rotation steps, each row followed by its count of steps
The counts run from 0 to 926.
[143 139 108 160 167 158 117 139 178 108 108 143  91 114  96 101  99  80
 141 137 179 124  97 138 119 105 162 116 113 114 140 117 127 138  72 125
 190  85 139  97 151 140 151  70 157 130 121 168 137 115 142 128 132 123] : 863
[124 121 116 215 125  88 106 141 147 116 147 136  86 156  74  90 171 129
 118 154 131 162 103 122 126 119 171 156 165 137 158 145 109 114 111 146
 102 140 153 160 113 148 102 139 144 148 164 172 122 164 130 130 140 131] : 608
[130  88  92 192 110 101 160 108 113 163 129 150 104 154 119 162 145 137
 151 142 100 144 159 150 133 120 164  83 165 119  99 132 126 133 169 153
 101 167 160 105 143 181 165 129 120 132 163 136 149 108 135 113 115  95] : 721
[114 135 146 107 138  66 143 117 119 112 172 147  71 194 100 131 112 130
 100 123 149 146 124 127 172 136 145 113 122 121 134  94 165 104 155 128
  60 137  81 139 108 154  92 125 122 119 151 116 132 114 131 113  93 162] : 290
[128 109 126 136 155  88 142 106 146 160  65 145 105  97 169 137 110  57
 142 125 128 105 102  81 128 172 138 115 142 128 138 102 122 164 114  96
 155 122 173  96 141 153 152 111  89  99 117 155 169 117 112 150 133 101] : 466
[108 120 179  67 143 132 111  89 140 107 186 139 127 119 165  79 133 151
 108 141 170  90  83 142 107 139 132 105 100 130 142 144 127  89 102 133
 120  96  77 163 124 130  87 111 171 113 129 139 116 167 154 145 106 149] : 1
[137 122 169  59 139 100 151 118 143 105 158 181 123 126 123 128 101 163
 142 146 179 112  93 179 147 138 132  97  92 124 104 134 151  99 109 115
 121 108  83 124 140 154 105 111 161 113 113 126 111 100 141 167  83 145] : 412
[ 86 106  67 134 136 151 155  82 130 152 124 146 111 143 137 132 124 121
 134 105 118  90 142 143 111 123 165  48 123 103 116  99 147 130 170 149
 130 113 130 103 129 165 183 105 116 134 146 144 168 119 126 118 115 118] : 175
[ 78 137  64 171 147 138 123 117 136 136  97 149 104 169  68 110 134  91
 129 133 112 122  92 143 130 100 157 126 173 104 151 104 113 126  94 139
 158  80 123 102 114 118 136 102 135 138 113 164 134 151 125 158 138 143] : 590
[115  65 110 159  94 155 144 145 145 116 128 113 133 161 125 117 133  90
 129 128 114 126 125 189 109  70 167  92 166 130  92 141 158 103 144 151
 115 118 137 165 116 115 154 160 157 123 103 149 166 124 135  80 145 131] : 324
[143 137 144  50 113  50 163 129 115 125 160 162 108 130 143 134 127 155
 145 130 146 114 129 151 136 179 120 148 135 151 139 149 157 132 145 106
 136 141  79 116 125 122 109 120  92  96 127  83 120  94 125  79 101 129] : 126
[138  71 124 155 126 121 148 123 125 122  97 124 100 136 173 138 120 112
 121 146 150  99  98 156 138 165 122 117 174 132  90  82 141  95 189 113
 123 132 120 132 126  65 124 136 149  87 104  95 148 123 131  79 152 108] : 446
[174  80 182 108 100 110 121 156 121 102 154 111 136  87 147  77 148 132
 136 135 151 115 123 154  92 197 151 157 160 155 106 166 177 161 149 135
 126 140 118 148 137 124 143 146 116 111  86 128 163 144 108  82 110 104] : 901
[102 123 161  71 143 133 134  83  98 140 145 132 125 123 136  90  94  88
 139 120  99  97 112 122 130  92 114 134 104 113 145 135  89 126  83 118
 121  98  75 143 153 132 122 119 160 125 125 146 137 157 133 199  94 172] : 134
[113 114 177  87 118 113 145 111  60 129 162 163 148 169 101  92 116 148
 147 106 101 141 129 164 156 135 132 114 133 140 110 105 147 117 152 133
  61 122  70 121  91 134 114 156 116 128 124 132 154 153  79 170  96 160] : 138
[111 156 100 108 132 140 150  80  94 171 123 184  99 150 140 139  96 116
 145 100 126 114 114 118 141 150 122  84 107 101 155  78  92 140 143 110
 136 112  98  76  95 119 126 100 101 124 175 129 126 130 101 161 133 149] : 11
[109 120 105 141 120  58 140 151 145 107 122 130  95 142  87 118 139 118
 123 120 127 158 122 172 127 151 172 118 175 161 107 101 209 140 163 139
  99 131 115 129 124 166 145 115  92 117 114 116 160  89 105  66 121 121] : 65
[118 135  70 145 136 100 153  85 122 134 136  99  78 163 134 156 111  72
 113  97 125 102 134 127 117  54 157  87 138  87 147 100 117  93 135 146
 122 136 110 132 150 132 138 103 142 122 174 113 135 101 169  99 119 141] : 571
[142 146 112 157 116 161  96 101  90 133 171  80 115  96 108  66 142 127
 158  99 122 135 136 129  78 140 164 161 152 116 147 140 124 170 128 164
 161 136 106 109 154 123 170 108 108 152 151 125 169 146 121  82 140 109] : 906
[122 129 112 155 112  92 136 162 155  89 139 136  99 165  85 107 146 107
 124 110 141 167 124 177 122  89 182  98 140 149 117 104 183 111 155 142
 113 133 132 133  93 151 127 136 110 110 137 125 155  95 101  72 157 139] : 64
[172 123 102 187 102  79 128 113 132 152 136 130 120  85 161 156 177 131
 152 133 136 157 112 127  75 144 158 123 167 147 111 153 120 138 142 152
 148 174 142 107 132 137 144 138 103 100 149 121 132  97 137 117 148  67] : 219
[135 164 116  97 107 118 149 108  97 162 176 124  97 146 126 131 138 142
 146 110 127  96 138 117 106 173 150 136 164  96 149 141 146 165 152 132
 143 138  92  90 115 109 172 120  75 128 148  94 137 113 127  52 113 118] : 798
[150 150 149  94 130  55 137 109 118 131 165 181 118  85 151 137 151 191
 165 142 164 130 119 162 115 183 133 112 120 158 128 150 134 126 144 114
 141 144  97 116 122 148 112 111  96 111 152  97 118  98 137 107 115 101] : 521
[133 158 117 103  99 144 129  93 117 144 152 133 105 129 130  84 104  89
 111  80 114 161 144 140  95 141 142 113  67 131 157 113 105 154 121 142
 104 111 100 104 114 142 122 107  91 150 187 139 126 130  74 157 149 180] : 514
[136 134 190  97 153 124 127  79  70 145 151 128 115  80 151 104  98 101
 184 107 105 109 143  79 124 119 119 120 101 128 145 131  93 159 122 107
 122 128 110 115 161 162 153 116 109 117 155 128 185 130 118 161  96 133] : 527
[156 138 175  94 137 119 134  98  84 148 163 127 124  67 145 115 104 104
 183  89 124 120 146 119 110 121 131 116  97 127 127 150 119 171 119 131
 134 142 102  88 175 167 175 113 106 120 147 122 169  96 112 145 103 115] : 921
[161 134 175 172 176 124  96 159 148  88 113 154 103 100  74  73 113 100
 162 130 157 162  97 116 148 128 165 136 125 143 133 111 133 141 102 108
 141 112 154 107 131 154 134 109 132 120 127 186 182 132 104 141 148 131] : 470
[138 142  56 164  83 149 130 115 139 152 111 127 113 121 121 105 140  87
 112 130 112 134  96 155  83 146 145 170 162 112 170 153  87 147  80 152
 175 114 121 100 123  94 132 113 132 144 138 143  86 135 124 151 153 128] : 893
[106 138  84 145 131 178 148 116 104 148 120 150 101 190  72 126 101 117
 131 122 112 121 112 166 155 101 133 125 147  80 150  97 100 113 116 140
 141  92  95  87 119  90 142 109 155 149 139 150 115 137 132 143 123 173] : 27
[138 117 135 172 192 120 130 121 125 136 102 137  77 133 109 140 109 108
 150 168 157 109  81 105 168 133 114 165 172  96 140 114  80 116  95 112
 151 117 130 112 172 109 131 101 174 115 118 154 128 144 166 159  97 115] : 711
[142 148 163 105 140  89 124  93  97 146 174 165 149  77 170 155 161 155
 187 129 154 117  97 137  90 139 126 111 129 158 108 147 121 117 132 127
 162 153  95 107 109 140 136 140  95  80 130 103 145 108 129 134 140  85] : 522
[132 131 119  94 161 164 143 108 128 134 122 125 113 114 151 138  82  86
 163 119 163  83  95 152 122  83 132 100 131  87 121 102 119 110 106 123
 180 100  92  97 150  90 148  96 165 106 110 117 142  95 160 127 121 124] : 693
[ 64 101  82 121 126  89 176  99 124 134 125 196 125 185 142 151 150 158
 128 149 106  86 120 178 147 115 139  69 152 120 124 130 140  99 152 121
 106 113 123 153  87 159 127 130 127 114 134 135 130 133 143 121 106 137] : 703
[119  80  91 123  87 102 149 123 159 135 119 164 101 191 122 144 123 126
  70 134 132 140  84 173 138 160 157  94 145 119 104 103 160  90 144 149
  79 116 104 123  97 126  98 130 149 128 116 139  80 120 123 166 107 139] : 442
[121  80 159 104  93 160 156 128 118 108 164 147 128 194 133 109 123 116
 116 128 132 112 129 171 135 104 147  91 134 111 110 133 159 105 153 152
  79 109 109 161  84 100 120 183 162 120 118 145 149 145 119  89 125 165] : 155
[196 139 170 139  86 110 115 154 120 128 140 137 107 121 111  92 140 100
 120 119 141 188  91 108 122 198 146 169 141 155 139 134 138 156 118 134
 111 152 118  84  95 104 101 153  98 110 128 147 102 131  72 144 151 125] : 501
[154 114 116 136 123  73 137 144 163 135  84 150  93  86 112 121  96  72
 123 143 125 158  94 144 131 149 138 173 137 132 145 142 120 143  69 114
 136 117 137 111 174 152 108  98 146 121 113 154 103 100 134 196  96 133] : 879
